In the rows, zero is written as 128.
Which row each row swaps with, under one turn or mirror
The rows were stretched afterwards, more along some directions than others.
z_329: [122 141  90  94  95 133 172  80 127 116 138 115 110 136 151  96]
z_789: [ 96 140  98  97  93 146 142  91 127 149 134 100 105 144 147  93]
z_813: [135  98 115 129  89 145 153 135 147  90 111 130 107 143 152 117]
z_840: [121 119 111 122  99 153 135 149 125 125 130 122  87 142 155 121]
z_397: [125 111 120 135  88 159 159 152 145 105 116 132  93 149 146 111]
z_411: [116  98 120 137 106 165 148 116 127 125  86 105 111 132 135 131]
z_690: [115 121  88  94  92 146 144  87 131 148 128  98 110 140 143 103]
z_26: [115 108  96 144  92 171 140 105 117 113 120 141 111 120 135 115]
z_941: [127 124 127 106  96 153 146 141 143 117 108 108  98 119 165 125]
z_104: [127 109 124 106 106 162 157 116 120  97 111 121 118 145 182 134]
z_678: [114 118 120 109 103 175 162 116 126 105 122 125 125 143 164 133]
z_615: [147  98 114 119  90 159 180 134 112  94 114 141 113 160 135 131]
z_303: [118 123  99 110 100 165 139  82 113 121 100 112 120 119 173  93]
z_268: [147 100 108 123  97 148 170 126 113  93 120 126 113 169 137 120]
z_111: [120 104 134 128 105 155 142 129 135 130  90 103 102 127 142 134]
z_315: [127 133 120 116  89 157 160  80 106 129 117 108 100 116 161  89]
z_313: [138 136 111 103  93 157 166 124 107 128 107 102  97 151 160 116]
z_989: [140 132 118 106  95 156 160 132 105 121 116 105 103 145 159 123]
z_215: [111 127 100  91  91 137 146  95 129 143 138 103 104 144 149  96]
z_43: [141 103 107 121 101 146 166 122 111 100 125 119 112 170 134 114]
z_654: [137 107 116  94  85 124 174  85 133 118 126 103 108 153 143 101]
z_973: [115 133 107 103  98 159 141  82 109 122 111 124 121 115 165  96]
z_355: [ 98 124 101 125  95 172 165  93 134 121 129 119 114 156 147 117]
z_488: [108 117  95 123  92 166 162  85 130 123 136 112 115 157 141 117]
z_619: [ 97 119 106 110  83 138 160  99 124 147 123  98  93 130 130 108]
z_381: [120 134 102 129  90 167 139 147 120 127 135 137  94 133 146 115]
z_628: [115 124 108 107  99 155 143  90 107 113 106 121 117 122 176  92]
z_36: [136 100 111 124  85 141 152 125 146  88 110 131 111 138 159 116]
z_239: [149 133 102 109  95 151 166 110 123 131 100 103  92 147 155 126]
z_691: [126 117 131 107  96 154 146 136 143 126 102 108  98 116 155 124]
z_811: [107 126  97 100  92 135 144  91 131 149 129 102 100 146 144  97]
z_751: [105 119 124 134  89 140 139 102 105 122 131 123 122 126 143  92]
z_728: [118 120 110 109 104 155 146  80 107 118 101 120 117 125 168  96]
z_979: [118 113 100 144  92 171 142 114 111 121 128 151 108 124 126 119]
z_78: [127 119 100  87  90 128 147  90 132 139 127  95 107 145 150 107]
z_287: [120 111 111 129  91 136 153 112 109 110 101 119  98 134 148  86]
z_477: [119 123 111 111 106 151 138  93 111 115  96 106 113 123 176  93]
z_753: [153 124  93 114  87 151 163  99 136 134 107 105  95 144 143 124]

z_477 is swapped with z_78
z_411 is swapped with z_753
z_619 is swapped with z_315

Which row each row swaps with, under one turn or mirror
The rows were stretched afterwards, more along some directions than others.
z_995: [131 128 135  96 162 135  96 110 168 144 131 111 125 125 160 148 151 146]
z_994: [122 131 144 108 118 142 112 129 161 127 125 104 140 146 156 153 156 112]
z_470: [124 117 119  98 132 131 154 149 140 134 146 162 124 106 113 127 123 167]
z_413: [137 146 121 132 134 126 112 129 137 132 127 120 101 119 116 156 140 125]
z_526: [126 138 125  85 129 136 111 132 180 126 123  99 147 119 131 120 162 131]
z_949: [ 99 125 109 122 117 134 144 127 147 102 119 120 153 126 116 109 158 130]
z_915: [137 138 129 138 103 126 120 138 186 122 132 120 132  78 117 124 144 125]
z_824: [114 126 121 119 121 128 125 113  96 117 117 121 128 137 130 125 123 131]
z_598: [104 124 142 135 121 111 154 113 135 120 127 129 107 111 128 133 156 125]
z_353: [138 157 135 122 139 138 110 136 155 114 106 124  99 116 145 161 138 139]
z_975: [135 127 118  96 112 135  85 119 193 143 135 100 157 122 143 144 156 125]
z_981: [119 142  96  90 149 129 134 104 115 126 135 130 140 151 145 148 143 117]
z_853: [139 127 113  71 131 143 101 124 175 148 139 123 162 137 139 143 149 144]
z_219: [114 117 143  97 125 146 130 128 134 129 117 113 113 116 125 121 137 148]
z_254: [124 138 131  93 155 113 135 119  88 134 104 122 119 114 141 119 121 140]
z_163: [139 135 118 141 110 144 137 127 169 109 131 135 108 139 134 172 147 133]
z_607: [113 123 118  96 110 110 133 115  98 127 122 118 158 132 125 107 127 122]
z_600: [151 112 120 123 124 125 125 137 150 139 151 112 147 110 113 119 147 128]
z_298: [132 126 141 136 136 140 131 107 144 112 140 136 131 144 139 140 133 155]
z_463: [124 100 139 140 132 124 132 125 118 127 121 105 117 119 129 101 133 123]
z_851: [140 128 107 105 137 116 132 120 107 136 119 117 123 143 143 145 123 117]
z_803: [108 113 113  94 151 127 144 130 140 144 129 152 141 139 117 123 144 148]
z_649: [105 116 130 111 115 140 157 124 149 120 124 123 139 127 105 106 157 132]
z_137: [126 137 115 128 112 131 128 123 133 117 151 147 130 143 120 151 142 136]
z_990: [116 132 146 133 129 135 137 124 183 109 117 119 122  96 140 146 163 147]
z_573: [138 144 138 107 123 110 125 147 181 151 126 125 126  76 136 150 160 118]
z_550: [121 115 110  71 160 134 104 124 163 152 151 124 128 119 137 135 133 160]
z_519: [142 136 121 117 128 113 116 109 167 146 144 131 142 124 162 184 145 117]
z_128: [127 138 115 117 126 102 134 118 151 139 124 140 142 106 144 138 154 106]
z_963: [128 121 126 134 102 115 158 119 147 114 134 133 154 126 119 111 145 117]
z_445: [135 113 117 105 145 124 132 139 164 154 136 147 100  85 123 156 150 146]
z_571: [134 127 101 104 114 145 142 137 160 134 120 158 129 116 110 136 142 158]
z_288: [136 150 129 110 131 135 136 137 142 119 108 142 135 104 129 130 121 157]
z_666: [139 138 120 109 131 106 126 115 142 145 139 133 113  79 118 129 142 132]
z_246: [130 135 142 146 108 131 115 143 166 128 131 103 133 109 128 140 154  95]
z_529: [115 142 116  81 134 103 146 119 113 140 135 149 138  95 128 140 120 148]
z_96: [131 129 154 124 135 102 154 140 122 126 135 130 143  98 137 132 138 131]
z_768: [117 135 119 109 135 105 146 129 122 128 142 146 125 127 134 163 153 114]
z_918: [127 102 138 102 160 136 146 123 125 134 131 151 109 132 130 118 127 175]
z_816: [147 116 104  92 163 133 119 124 129 164 145 132 114 100 131 135 124 142]

z_649 is swapped with z_246
z_851 is swapped with z_550
z_607 is swapped with z_975

